The rows of T fall into several groups, which share some directions, and each row is roughly a mix of its group's hidden directions.
T:
[[ 19  35 -30  21 -20 -31  -3 -13   8 -20]
 [ 18  22  -6 -19 -13 -52  16  12   7 -20]
 [ -9  14  20 -23 -26  24   0  -8  -9  49]
 [-27 -21  18  -8  -5  35 -24   9 -33  19]
 [ 28   9  12  -5 -19   4  39 -15  31  30]
 [-24  10  36 -25   4 -29 -32  -9  -2  19]
 [ 12   9  -6   0  12  -2  42 -38 -11 -34]
 [  0 -16 -39  12   6  41 -32  13  -2  11]
 [ 14 -25   1   9  36 -35 -27  12  21 -14]
 [ 28   5 -24  39  17  25  16  -3  26 -11]
 [ -5 -32  25 -15  25   2 -34  31 -18   2]
 [-32 -21  12 -18  -5 -15  -8  43 -28  -6]
 [  2 -29 -10   1  22  53 -20 -14  -9  -6]
 [  0  16  -1  14  22 -10  26 -42  36 -13]
 [ 11 -22  36  -5  13  39 -29  17 -13   5]
 [ 30   9 -16  13  16  -2  22 -20  44 -21]
 [-41 -19  -7 -33   8   6 -19 -11  12  31]
 [-27 -32 -13 -20   5  -2 -10  38 -32  -7]
 [-26 -27  -8 -19   7  36 -25   2 -29  16]
 [ -6  22  27 -10 -11 -43  37  -5  -9 -13]
 [ -4  42  -5  -6 -35  -7  24 -31  -3  16]
 [ 12   8 -45  30  -9  31   5   1  24  10]
 [  9 -28  16 -18  -8 -12  22  41  -8  33]
 [  9  24  17 -15  21  -7  20 -43  33  -3]
 [-22  -6   5 -12  -4  25 -43   8 -35  23]
 [-29  -2  49 -22  13 -19  -2  15 -16 -13]
 [-16 -45  10 -28  32  10 -11  20  -4  13]
 [ -4 -27  54 -13  15   8  -7 -17  -9  19]
 [  5  27 -18  17  12 -31   0 -22  37 -24]
 [ -9 -13  62 -21 -10   5  13   7   5   5]
 [ 18   6   8  28 -17  23  45 -22  21  -1]
 [-46 -18 -20 -31 -17  -5 -14  15 -18  10]
 [ -5 -14 -22 -11  21  45 -35   6  19   3]
 [ 19 -43  28  -5  14  28  -6  23 -15  -7]
 [-29  -8 -21  -8 -37  -1 -34  27 -15   9]
 [-16 -18  10  -5 -17  47 -19  -2 -37   0]
 [-23  15 -25 -16  32  36 -17   3   4 -25]
 [-36  23  23 -17  10 -42  -5   7  13 -14]
 [ 19   2  12  12  -2   2  45 -23  26 -34]
 [  9  14 -20   1 -24  27 -29 -20   4  42]
 [ 46  13 -27  27  10  -8  16  -4  14 -24]
 [-19 -33  18 -18  12  36 -15  12 -29  13]
 [  6   9 -29   9 -37  34  -6  15 -30 -13]
 [-22  40 -14  13 -24  40  -3 -10  -5  15]
 [ 15 -25  11 -29  -8 -20 -14  37 -32  -6]
 [-32  22  41   3  -7 -27  19 -19   0  15]
 [ 29 -19 -34 -12  26   7 -32  15   9 -19]
 [  8  21  -1   6  -2  22  55 -25 -10 -14]
 [  6  22   2   2 -21 -44  18  -3  39  10]
 [ -4 -20  22 -14 -46  26   9  18   1  26]
 [ 17  -1   5   1 -31 -50  28  -2   3 -19]
 [-19  -5 -13 -13  35  38 -39   1   2  -3]
 [ 11  19 -37  36   0  13  37   0   0 -18]
 [ 49   6 -11  22  23  13  13   5  27 -16]
 [-15  10   3  -9  53  13   3 -12 -19 -33]
 [ 13  12 -20  24  26   7  15 -31   2 -42]
 [ 31 -14  37  -2  12   5  45  -5  16   1]
 [-33 -18  11 -16  -8 -24   0  44 -20 -14]
 [ 15 -10  -4  17  31  36  17 -33  17 -21]
 [-15   6 -15 -30   3  23  -2 -31 -36 -29]
 [ -6   2  12 -31 -10 -44 -15  33 -24  -2]
 [-10 -18   1   1   4  51 -35  20 -16   9]
 [ -5  -2  12  -8 -33 -15   8  30 -48  11]
 [  3  -3  -8  10 -49 -32  12  33  -7  -4]
 [ 31  -2 -21   2 -18  30   9  -7  -3  47]
 [ 20 -11   5  12  24  46  17 -16  14 -29]
 [ 44 -29  -9   8  33 -12  18   0   4 -23]
 [-27   3 -26  -4  -5  23 -15  40  30 -15]
 [-33   6  42   2  23  -5  -8 -28 -13  23]
 [ 14 -16 -17   2 -51 -17  -6  28  17  12]
 [ 29   3  -2  17  25 -21  34 -13  27 -26]
 [  8 -15  33 -13  11 -40   6  31  22  14]
 [ -1  -6 -29  24  -6  54 -12 -13  -4  14]
 [-33   5   0 -16 -38  32  -8  -3 -29  11]
 [ 10   7   0  10   1  29 -47 -35 -18   8]
 [  7 -15   8   4 -11  41 -10 -12  20  47]
 [  7 -22  -6  -6 -11  19 -39  28 -36 -16]
 [-28 -16  29  -1  27  31  -1 -37   0   2]
 [ 37 -47   5  -8  -9   2  19  19  14 -18]
 [-28 -12  36 -14  34  19 -18   2   4  26]
 [ 23  32 -21  18 -12 -37 -12   3  20 -23]
 [ 14   5  -3 -16 -23 -38 -20  40  19  14]
 [ 29   1 -16  19 -10 -25  28   5  42 -14]
 [ -7  21  -7  -5 -38  32 -19 -26   2  29]
 [ 24 -17  -7  -2   4 -42  29  26  12 -25]
 [-11 -12  26  -5  46  33 -15   3   9  22]
 [-13 -28  27 -15  35  11 -34  16  19   0]
 [  0  16 -29  10 -17 -37  19   1  35 -23]
 [ 22 -39  -8  11 -20  41   3  15   2  21]
 [ 12  28   2  17 -21 -41  33 -13  14 -13]
 [  3  37 -12   1 -16 -41  -3  20  32   3]
 [  4  -4 -10  -4 -35  20  22   5 -52  -3]
 [ 13  11   9   5  13 -39  30 -20  39   1]
 [ 30  -5  -8  10  50  17   1   2  33  -1]
 [ -4  -1  39 -20  23 -13 -25  13  -2  39]
 [ 10  24 -19  22   4  25  27 -31  27 -20]
 [ 13 -25 -35 -11 -32  -9 -22   4 -13  32]
 [ -4 -38  -8 -10  -4  -2  -3  25 -48 -17]
 [-31  36 -12 -12 -35  -9  -8   8 -30   8]
 [-32  -9   3 -11 -23  14 -26   6 -35  32]
 [-18 -11   2 -13 -10  25 -35  14 -37  29]
 [ 33  -1  23   0  11 -28  13   1  42  22]
 [  2 -44   2   4 -11   4 -30  43   2   8]
 [  7  -5 -33  17  -1  48   0 -33  10   2]
 [ -8   7   3  10 -37  39  39  10   5  14]
 [-27  -5   5 -16 -16 -55  -9  21  -5  -9]
 [ 11  -2  46   2  15  29 -36 -12   3  15]
 [  5 -17  48  -9 -13 -28  -5 -10 -20  28]
 [ 23  -4 -18  20 -17  46 -20 -30   4   3]
 [-18  29 -49  10  -1  19 -20 -21   8   5]
 [-45   0  -2 -11  35 -13  25  -2  18  21]
 [ 41 -44   0  -8  20 -20   9   5   3 -18]
 [ 34 -37   0  28  10 -20  13  21  19 -13]
 [ -9  45 -26  16  -3   0  14 -28  28  10]
 [-27  40   1 -13  13  28  10 -30 -24  -1]
 [ 10 -32 -33  19 -18 -14  -7  30   8 -29]
 [ -1  12  24  -7 -47 -19  19  -1  23  26]
 [ 39 -18  12  -1  40  -7 -14   7  32  -6]
 [ -1   6 -24  14  26  44   1 -32   8 -21]
 [ 21  10  15   7  44  -9  36 -21   7 -18]
 [ 15  30  -5  12 -31  23 -44 -13  -3  -1]
 [ 19   5 -45  18 -12 -23 -10   9  37  -6]
 [ 47 -26 -11  17 -13  19  23  -7  23   1]
 [ 22 -14  -1  -7  -2 -55  10  17  18 -21]
 [  6   1  12   0  25 -38  41   9  16 -27]
 [ 28 -11  34  -2  28 -20  36   4  20  -1]
 [ 20  29 -21   9  17 -23  15  -7  37 -28]
 [  8  28 -27  10 -48 -15  16 -12  -9  15]
 [ -1 -15  31 -23  46   3   6  -2  13 -30]
 [ 20  12  12  12  43 -26  11 -18  28 -19]
 [  9 -11 -28  12  48  22 -14   1  19 -22]
 [-16  12  15   0 -42  16   4  -8 -25  40]]
Each list below has one row that fits no group; the rest each fit one group, if only roughly. Name that row.
  j_968: [-17  21   6 -21  10 -57 -13  11  13  -1]
  j_998: [  8 -21  -4 -12 -10  59   4 -20 -18  -4]
  j_445: [ 16 -18 -12  14  -3  40 -44  -5 -17  10]
  j_410: [ -6  20 -18 -15 -27 -23  43   5  15  24]
  j_160: [ 13 -16 -19   1  -6 -36 -29  25  20  31]
  j_295: [  5  -7  30 -17  12  46  24 -17  23   1]
  j_730: [  6   5 -25   5 -47 -38  -9  21   6   6]
  j_729: [-21 -14   9 -17 -32  25 -17  31 -32   1]
  j_639: [ 21  33 -22   8 -47 -24  -5   6   1   5]
  j_662: [  1 -22  27 -11  -4  36  10   0 -47   8]
  j_690: [-26   1  56 -18   5 -16  -3  -1   2  22]
 : j_639
  j_145: [-23   6 -34 -10 -45 -14   2  27  -5  15]
  j_91: [ 25  -2 -50   9  -8  37  -8  -7  10  -7]
  j_791: [  1 -26  -1 -19 -10 -25 -12  31 -37 -27]
  j_701: [-11 -25  39  -2  34  -2 -12  14 -20 -27]
  j_217: [ 34   2  -3  20  10  10  27  -1  45 -21]
  j_373: [ -9 -13  -2 -14 -13  -7 -45  28  -7  38]
  j_84: [ 26   4 -37  18 -16  45  -4  13   8  -3]
  j_547: [-42  33  -3   4  -8 -12  24 -30   6  19]
  j_689: [  6  47  11   0  -4 -32  20  -9  32   6]
  j_551: [-26  13 -17  -1 -29  26   4  16 -45   0]
  j_513: [  6  22 -20  11 -19 -49 -11  -7 -30  -1]
  j_408: [-23  11   6  -9 -41   4  -4  10 -44  20]
 : j_689
  j_857: [-41  14  29 -21 -15 -24  -7   5 -28   9]
  j_336: [-14  28   6   4 -37 -42  -5  -4 -18  21]
  j_460: [ 18  -7 -44   5   2  45 -17 -14   4  -9]
  j_24: [-15  40  15   6 -22 -27  14 -27  -4  26]
  j_536: [ -5 -41   2 -27  -6  43  -9   8 -19  10]
  j_740: [ -4  16   7   1 -24 -61   9  -4   2 -14]
  j_290: [-13 -19  58   7  12   8  12   3   2  25]
  j_298: [-20  17  -2  12 -12  42 -10 -11   7  44]
  j_233: [ 27 -22 -18  27  19  37  -2  -5  11 -28]
  j_75: [ 32  16 -19  14   2   3  41 -24  26 -12]
  j_366: [-19 -33  41 -15  34   0 -13  -2  -8  14]
  j_465: [-44  23   6 -19  -6  -1  25  -2 -35 -15]
  j_715: [ 13  22   9   5  25 -32   2   5  47 -17]
 : j_233
  j_956: [ 18  16  19  14 -48  14 -14 -13 -15  27]
  j_20: [-13  -2  24  -2 -41 -33 -10  18 -18  26]
  j_895: [ 23  20  16   4  -1 -35  12   3  48  -7]
  j_424: [ -1  -4  43  -9  36   0 -38  -1  -3  14]
  j_516: [ -2 -35   2   5  12  24 -36  19 -35  -8]
  j_542: [ 34  24   8  21 -24  -6  36 -16  22 -10]
  j_963: [-23 -17  48 -12  30 -26  -6  -7   3   5]
  j_289: [ 19 -30   3  -2  32  41  14 -23  -9  12]
  j_363: [ 18 -14  14   9  18  -7  50   0   9 -35]
  j_322: [ 14  31  -2  23  12 -10  14 -47  25   4]
  j_142: [  0  31   3  18 -32  35  -9 -28 -20  10]
 : j_956
  j_360: [-15  20 -29  12 -32  14  13 -25   6 -34]
  j_894: [ 21  -9  26  15  24  33   9 -32  -6 -28]
  j_246: [-40   1   6   5   3  40 -18   4 -36   6]
  j_167: [-14 -28  -9 -18  -2  26 -44   9 -24  19]
  j_918: [ 29  -2 -47  34 -19   0  12  10   3 -10]
  j_708: [ 19  -6  28 -13 -46  -7  36  -7   4   4]
  j_405: [  7 -23 -21  29  10  46 -23  -9   8 -13]
  j_127: [-14  -4  -8   9 -22  35 -31  -6  14  41]
  j_907: [ 27 -22  -3  16  42  22  22  -7   7 -26]
  j_195: [-40  28  22 -27 -27  -5  -5   0 -22  12]
  j_747: [-11  28 -39  -3  -8  17   3  -8 -43 -13]
  j_804: [-21   0  13  -9 -28  51 -17   5 -21  13]
  j_717: [ 15  31   5  14  10 -12  40  -8  21 -36]
 : j_405
  j_953: [ 37 -12  -2  -5  20 -22  29  -5   0 -41]
  j_641: [ -7 -38  22 -27   8 -19 -26  29  -2 -17]
  j_552: [ -1  -3 -10  -8 -14  -4 -51  18   3  40]
  j_198: [  7 -33   2 -35  15 -26  -8  13  38   1]
  j_627: [-15  31 -13  20  26 -33  -1 -32  18   6]
  j_201: [-18 -14  46 -15 -10   9 -13  13  26  30]
  j_903: [ 25 -10 -37  17  -4  17  28 -11  27 -25]
  j_626: [-14  44  10  10 -46   7 -17  -6  -6   4]
  j_503: [ 11  36  -4  12 -29 -38  11  10  24 -17]
  j_587: [  4   5  30  12  37  36 -23 -18  -5  17]
 : j_903
  j_238: [ -1 -36 -10 -13   1  34 -22  -4 -41   2]
  j_456: [-24  -9  22  -7 -20  18 -12  25 -46  14]
  j_194: [ 43  10 -20   7  -7  21   7 -12  42   4]
  j_278: [  8  15 -21  20 -18  57   8  -5  -4 -14]
  j_972: [ 18  28 -10  22 -23 -21  25 -11  19 -34]
  j_796: [-34 -17  43 -11  -6  -3  19   5 -30  12]
  j_930: [ 25  10 -23  11 -40  17  18 -22  24  17]
  j_901: [  1  28 -30  12 -33  17  -6 -25 -12  32]
  j_767: [ 22  -8 -37   3 -19 -32  20  19  -8 -28]
  j_291: [ 14  -7  20  24  20  25  28 -29  33  -7]
  j_240: [-17   5  -6 -20 -21  -3 -22  26 -17  48]
 : j_972
